data =
3220	1588	5519	2595
4298	2819	6522	2306
6609	2882	5545	2429
4045	1765	6241	3231
2918	2510	5386	3407
4122	1336	5306	7783
The 5th-last entry, reading row by row: 3407
The smallest entry in the first row -> 1588
Give the entry just left of 2819.
Answer: 4298
The entry just right of the smallest entry -> 5306
The entry in the bottom-left corner is 4122
Give the entry directly above 2918.
Answer: 4045
The entry in the bottom-right corner: 7783
The first entry on the diagonal from the top-right corner is 2595
Give the smallest entry in the first column.
Answer: 2918
The entry in the top-left corner is 3220
Give the smallest entry in the last row.
Answer: 1336

a =
[[  1   5  32   4  20   1   1  19  -4   5 -38   0 -11  17   2 -30]
 [  4  -4   4  -2  -6   2   0  -2  27  -1 -44  -3  13  24   4 -24]
 [ 13  -5   8   3   3   1   2 -31  23  10  18   0  -6  15  42  -5]
 [  5   5 -12  -4   5   4   1  12 -22  -4  74   4   0 -43   8  17]]
The third smallest entry?
A: -38
The fifth entry from the end, reading row by row -> 4
The entry directly below -24?
A: -5
The entry in the bottom-right corner is 17
The largest entry: 74
The last entry of the smallest entry's row is -24
The first entry, reading row by row: 1
The smallest entry in the last column -> -30
The entry just left of 27?
A: -2
The entry directly below 32 -> 4
The second largest entry: 42
The second entry from the end, reading row by row: 8
The 2nd entry on the diagonal from the top-right corner?
A: 4
The entry just left of the smallest entry: -1
The 3rd entry from the end, reading row by row is -43
The bottom-left entry?
A: 5
The entry just right of -38: 0
The first entry in the row that holds the smallest entry?
A: 4
The second entry on the main diagonal?
A: -4
The 3rd entry on the diagonal from the top-right corner: 15
The fourth entry, reading row by row -> 4
The entry just left of 18 is 10
The entry directly below the smallest entry?
A: 18
The largest entry in the first row?
A: 32
The entry just left of -43?
A: 0

Questions about the array below. Indices start at 1.
1) Read off the entry at row 1, column 2.
2) Read off the bottom-right entry.
3) Read off the entry in the top-right corner.
4) Read off the entry just right of 1.015.
5) Read off the entry in row 3 and column 1.
6) Read off the entry directly below -1.575.
7) Read off the entry in the top-left corner.
8) Read off the entry just left of -1.802.
array([[-1.341, -1.575, -0.998, -0.898, -1.413,  1.502],
       [ 0.846, -0.165, -0.243, -0.557, -0.410, -0.040],
       [-2.614,  0.948,  1.015, -2.052,  0.263, -0.375],
       [-1.049, -0.841, -0.229,  0.049, -0.708, -1.352],
       [-1.769, -1.400, -0.962, -1.802, -0.625,  0.372],
       [ 0.193, -1.022, -1.431, -1.281,  0.520, -0.785]])
1) -1.575
2) -0.785
3) 1.502
4) -2.052
5) -2.614
6) -0.165
7) -1.341
8) -0.962

[[-0.10, -0.39, -1.04, 1.17, -0.73, -0.38, -0.37, -0.07, 0.55, 0.73, -0.19, -0.14, 0.15, 0.27], [1.83, -0.78, 1.34, 0.90, 1.31, -0.71, -0.45, -1.60, 2.03, -0.38, -0.54, -1.00, 0.15, -0.01], [0.31, -0.33, -0.38, 1.02, -0.11, 0.04, 0.57, 0.70, -0.47, -1.06, -0.04, -0.19, 0.48, 1.31], [0.35, -0.33, -0.69, -0.78, 0.63, 0.68, -0.36, -0.63, -0.66, 1.90, 1.01, -1.00, -0.12, -0.24], [0.09, -0.87, 0.00, -1.50, 0.11, 0.55, -0.67, 0.14, 0.50, 0.47, 0.23, 1.83, 0.30, 0.59], [1.51, -1.57, 0.55, 1.67, 0.95, -0.29, 0.46, 0.03, 0.55, -0.39, -0.52, -0.56, 0.66, 0.24], [0.06, -0.89, -0.73, -0.06, 0.29, 1.60, 0.48, -1.62, 0.12, 1.07, 0.27, 0.09, -0.20, -0.02], [-0.57, -0.54, 0.03, -0.20, -0.70, -0.01, 0.29, 0.58, -0.94, 0.81, -0.42, 0.09, 0.57, 0.84], [-1.58, 0.41, -0.32, -0.50, -1.31, 0.52, -0.47, -0.23, -0.92, 0.04, 1.02, -0.36, -0.47, 0.93]]
Report the entry just right of -0.52.
-0.56
Report the entry just right of 0.70.
-0.47
Report the entry just right of -0.07.
0.55
The entry just left of 1.07: 0.12
The entry just right of 1.07 -> 0.27
The entry just right of 0.66 is 0.24
The entry just right of the largest entry -> -0.38
The entry just right of -0.63: -0.66
Report the entry just left of 1.01.
1.90

Read these off the matrix that follows. Indices start at 1.
1) Read off the entry at row 3, column 1.
2) Read off the entry directly below -29.
3) Read off the top-right entry.
4) Read off the entry in the bottom-right corner.
5) Read off the entry directly above -37.
6) Read off the entry in row 2 and column 1.
7) Read off the entry in row 3 and column 3.
8) Read off the entry just right of -13.
[[  9   1   8 -17 -25 -15]
 [ 23   0   4   6  -2  -1]
 [ 10 -23   6  15 -21  -7]
 [-15  16  -1 -24  20  12]
 [-16 -19 -27 -20  25 -29]
 [  8 -12 -17  16  30  18]
 [  4 -14 -20   7  14 -24]
 [-22  12  16 -37  -5  -6]
 [ 10  18   2  15 -20  15]
 [  0   4   6 -31   7  43]
 [ 22  11  -1  12  17  35]
 [  0 -24   5  -7  -8  10]
 [  2  16  -7 -41 -16   8]
 [-24  61  10  -4 -10  27]
 [-13 -12 -48 -28  28   5]]
1) 10
2) 18
3) -15
4) 5
5) 7
6) 23
7) 6
8) -12

Questions about the table below.
1) Which number is the bottom entry of the column that holds the smallest entry?
2) Which number is the largest entry in the last row?
3) Which number is the fifth entry in reading order?
4) Which number is the top-left entry?
5) Which number is the last entry, reading row by row?
6) Which number is the entry directly below the smallest entry?
7) Which number is the third entry, reading row by row?
8) Which number is the first entry in the row that holds the largest entry?
[[ 20  22  23 -19 -22 -44 -18  -6   6  18  19 -38]
 [ 18  17  10  -7 -15 -49 -10 -27  -9   6 -70 -19]
 [ 18  17 -15  -7 -15 -48 -10 -28  -9   6 -58 -19]
 [ 19  21   3 -17 -21 -44 -16  -9   3  16  36 -35]
 [ 14  12 -14  -2 -10 -40  -6 -28 -12   2   8 -10]
 [ 17  15 -27  -6 -14 -47  -9 -28 -10   5 -16 -17]
 [ 20  22  12 -19 -22 -43 -17  -6   6  18 -24 -38]
 [ 14  12 -30  -2 -10 -41  -7 -28 -11   2  13 -11]
 [ 14  12 -12  -2 -10 -41  -6 -28 -12   2 -19 -10]
 [ 16  15  -4  -5 -13 -46  -9 -28 -10   4  16 -15]
 [ 19  21  -9 -17 -21 -44 -16 -10   3  16 -37 -34]
 [ 20  23 -14 -19 -22 -45 -18  -7   5  18   9 -38]
 [ 14  13   5  -3 -11 -41  -7 -28 -11   2  12 -11]
 [ 20  22 -11 -17 -21 -45 -16 -10   3  16 -51 -35]
 [ 20  22   7 -17 -21 -46 -17 -10   3  17 -52 -36]]
1) -52
2) 22
3) -22
4) 20
5) -36
6) -58
7) 23
8) 19

-65,-20,19,-13,-30,-5,-26,35,-5,31,-7,-12
21,19,-33,8,2,17,9,-28,17,-13,-16,13
6,-28,-52,-26,10,-30,25,-37,27,-29,17,-25
7,-37,-17,-9,27,-60,38,-1,22,-24,45,-49
Rows and columns are numbered from 1.
Give the entry in row 2 and column 1.
21
Give the entry at row 1, column 1.
-65
Give the bottom-right entry.
-49
Give the entry in row 1 and column 3.
19
The entry at row 3, column 1: 6
The entry in the top-right corner: -12
Give the top entry of the column that holds the largest entry.
-7
The entry in the bottom-left corner -> 7
The entry at row 1, column 2 -> -20
The entry just right of 2: 17
The entry directly above -1: -37
The entry directly below -52 is -17
The entry just left of -24: 22

A =
 65  -19  -65   30   33  -32
 61  -40   29   40  -33   24
 27   16   43  -17   23   17
 -3   32    2   42    0   10
-17   11  -27   15  -40   15
  4    7  -34   26  -11   49
 -7  -23  -13   -9  -47  -13
 45  -21   52  -22  -29   67
-17  -20   -8  -39   29   60
 41    4   -1  -62   -7   -2
What is the entry just right of -47?
Answer: -13
What is the second entry on the diagonal from the top-right corner?
Answer: -33
What is the entry in the top-left corner?
Answer: 65
The top-right entry -> -32
What is the entry in the bottom-left corner?
Answer: 41
The fifth entry, reading row by row: 33
What is the bottom-right entry?
Answer: -2
The entry just left of the smallest entry is -19
The minimum is -65
The entry just right of -22: -29
What is the entry directly above -62?
Answer: -39
What is the entry directly below -39?
Answer: -62
The fourth entry from the end, reading row by row is -1
The last entry of the largest entry's row: 67
What is the entry directly above -47?
Answer: -11
What is the entry directly below the smallest entry?
Answer: 29
What is the entry just left of 26?
Answer: -34
The third smallest entry is -47
The third entry on the main diagonal: 43
The entry just right of the smallest entry is 30
